One turn moves every row onto another: examples first, then more rows asked
J689: [-3  6  3  2 -5  7 -6 -7 10  8  4 11  5  1 -4  5 -1  3 -6 -6 -7 -9 -3 12
 -6  3 -4 -3 -6 -9 -7]
J831: [ 10   6   0  -3  -3   1 -10 -18  -1  -7  -6 -11  12  10   4  10   2 -10
 -14  -3  -7  -5  -3   4   3   0   1   1 -12  -8   5]
J241: [  9   7  -2  -1  -1   2 -10  13  -1  -3   6   6   1  11   4   7   2  15
  -7 -15  -7  -6   8   4   2   0   0  11 -10   8   4]
J969: [  8  14   0   1   4   8 -23   4   3  -4   1  -6   2  -1   6  11   0  -4
  -9  -6  12  -7  -2   2  -3   0  -5   1 -17   7  13]
J738: [ 16   0   2 -11  -4   6 -14   9   7  -7   8   0  11  -1  -5  -2   3  -1
   0 -15  -7  -6   5   7  -8   3   1  -2 -15  -5   6]
J348: [ 17  -2   0  -6  -6   3 -17   5  -6  -1   6   4   2  11  -2   5  10   4
  -7  -5   6  -5   3   7   5  -7  -1  14 -17  -4   9]
J607: [ -2  18   5  -4  -5   5 -13  -2   1   3   5   2   1   8  -6  -6   1   7
  -3 -10   2 -15  -6   5   2  -3  -1   8 -13  -2   3]
J158: [  9   4   3   0  -5   4 -14  19  -1   5   5  15  -1   0   5   6   0  -2
  -5  -4  -8  -5 -15   4  -6   0   1  -3  -9   3   4]
J328: [ 10   7  -1  -2   2   0 -12  -4  -3   6  -4   4  -4   2   4   8   2 -10
 -17  -6  -5 -11 -20   4   4   5   0  -5 -11   0   2]
J222: [  9   8   8  -8   9   4 -11   1  -4   3   0   9   9  -4  -3  12   3  -2
  -7  -3 -14   4   0  11   8   9  -7  -2 -15  -2   0]
J400: [  9   5   5   2  -5   4 -13  11  -1  13   2   0  26  13   6   6   0 -11
  -1  -7  -5  -5   3   2   1   1   4   1  -6  -2   3]
J475: [  7   1  -3   6  -7   0 -12  -3   1   1   0   2  12  -2  10  19  -5  -6
 -12  -2 -12  -2   2   4  -2  11  -3 -10  -6  -9   1]
J434: [ -2   5   8   3  -2  11 -17   9  -2  -2   3   4  -5  -1   2  12  10   2
  -8 -12  -1  -7   8   3  -2  -6   0   2   0   3  -2]
J673: [ 11   5   0  -3  -7   5 -16   5  -5   6   6   2  -2  -5   2   4  14  -3
 -18 -15   1  -1   3  -1   2  -3   6  -2 -10  -4  12]
J298: [ 20   8   5  -2  -3   2  -5  -5   1  -5   1   5  18   8   5   2   0   0
  -2   0 -21  -4  -5   3  10   1   6   6  -3  -5   5]
J656: [ 22   4   4  -4   3   3 -18   4  -1  -9   1  -2  13   4  13   7  -3 -13
   0  -3   1  -6  -7   3   8   2   7   5 -14   4   8]
J342: [  6  -7 -12   4  -9   0 -13   0   6   1  13  -3   6   7   6  -1   0   0
  -9   1  -5  -9  -3   0   0  -5  -3  11  -2  -4   4]
J740: [  8   6  -9   3   2   9  -9  -7  -1  -2 -10   0  18   5   0  -1   2   8
  -6  -1   9  -7   0   5   1  -6   4  -3 -13   0   8]
J232: [  5   0  -2  -2  -4  -2 -14  -2  12  -4  15  -6   0   7   6   9   0   9
 -14   0  -9  -1  -8   2   5  -4   2   3  -4   7   1]
J662: [  3  12   5   0   3  -6  -9  -6  -4  -4 -11  -2  -1   8   2   8   6   3
  -2  -6   7  -5  -7   2   1  10   3  -5  -3   2   0]
J876: [  6  14   3  10  -3   4 -12  -8   0  -1  -2   8  12   3  10  11  -8  10
  -3   7  -2  -8  -2   1   8   5  -1   2   2  -4   3]
J392: [  8   6  -2  -3  -1   2 -11  -3  -1 -15  17  -2  -7  -5   7   9   1  -2
  -4  -2  -7   0  -3   3   8  -1  -1  -1   1   0   4]
J791: [  8  -1   6   7   4   3  -5   6   4   8   8   2  15   2  -5   9   3   4
  -2  -5 -15  -4  -2   8   7  11  -3   1 -17  -3  -3]
J247: [ 10   7   4   0  -4  -3 -10   6  -5   2   4   9  19  -2   5   5   2 -22
  -3  -7  -7   0   4   6   4   2   1  -3  -8   6   6]
J301: [  4  14  -5  -2   2   3 -14  -4   7   6 -10   1  16   7   1  12   9  12
  -3  -4   1   4  -6   9  -2  -5   2  -3 -10  -2   2]
J395: [ 10  10   0  -5   6   6 -11  -1 -15  -2 -13   0   6   9   5  -1   0  -3
  -4  -5   3 -11   2  -2   3  11   0  -4  -6  -3   4]
J161: [  7   0  -3  -4  -5   1  -7  -3  -4  -7  14   0   3  -3   7  -2  -9  -5
 -12  -4   2  -6   4  -3   3  -2   0   5   2  -7  13]
J995: [ 10  13  -3   1  -2   7  -9  -2  11  -6   5   1  20   4   9   0  -6   8
   6  -9   1  -4   9   5  -2   4   5   4 -10  -3   5]

J161 -> J392
J301 -> J400
J876 -> J298
Where do these go?
J689 -> J995
J740 -> J247
J434 -> J241
J738 -> J969

One turn moves every row onto another: examples first, then more rows asked
J991: [-8 15 -5  2  5  2  7 -1  9  9  2  2]
J173: [ 10  13  -6  -1  11 -12   4   1   8   9  -4   0]
J303: [-3  2  8 -7 11  1 14 -7 -1 -3 -2  8]
J974: [ -2   5   8  -4  10 -10  17   1  -8   1   6  -4]
J852: [11  7  5 -5  7 -8  2  6  7  4 -4  6]
J551: [-2  9  1 -8 11  3  9  9  7  3  6  3]
J379: [ 6  8 -2 -6 13  8  0  1  6  2 -3  6]
J383: [ -9  11  -1   0   9 -11   8  -5 -13   4   1   6]
J106: [  5  19 -10  -1   4  -2   6   0   6   4  -2   5]
J168: [ -7   3   0  -5   2 -13   4 -10  -8   8  -6   2]
J272: [-4  3  3 -5 11 -7 -6 -1  7 11 -4 -1]
J788: [ -5   6   1   8   9  -5  10  -1  -4  -5  -1 -13]
J159: [-10  14  -2   1   7   0  -4   2  -2   6   5  -1]
J271: [  1   8   0  -4   8  -3   3  10   1   9   7 -11]
J192: [ -2   5  -3  -1   8  -8   9  11 -12   3   5  -1]
J248: [ 9  8 -4 -2 10  2 -6  1  0  8 -2 -7]
J226: [  3   4   0  -4   8   2   1 -14  -8  -1  -8   2]
J176: [-3  9 -1  2 12 -8  5  0 11 14  0 -4]
J765: [  4   7   0  -2   7  -9   4  -6 -15   2   0 -10]
J483: [  2   7  -3   1  13  -2  11  -7   0   7 -17  -8]
J840: [ -3   6   1   0   4  -3  17   1   1 -11  -3  -4]
J816: [ 5 18  0  1  4 -2  5  8 -2 -1  4  6]
J576: [  4   2   7   1   1 -10   9  -9  -4   6  -8   7]
J752: [  3  11  -3  -2  15  -1  19  -2   2   1 -15   1]
J471: [ 2 10  6  6  8 -8 13 -4 -9  2 -1 11]
J399: [ 1 -1  5 -1 13 -2 13  8 -2  1  0 10]
J284: [-1  3 -3  3 16 -7  2 -8 -3 -5 -9 -9]
J994: [ 1 -5  1  0  8  5  1 -3 -2  4 -9  7]
J304: [-5 14 -4 -2 10 -3 22  2 -2  1 -7 -5]
J691: [ -1   1  -7   0   3  -2  -3   0 -12   6  -4  -5]
J763: [ -6  11  -4   1   8  -4  14  -3  -4   7 -10 -14]
J65: [  1   2  -3  -5  11  -5   9  -5   3 -11 -11   0]

J192 -> J399
J284 -> J788
J176 -> J991
Where do these go?
J226 -> J765
J763 -> J304
J272 -> J159
J471 -> J576
J379 -> J248

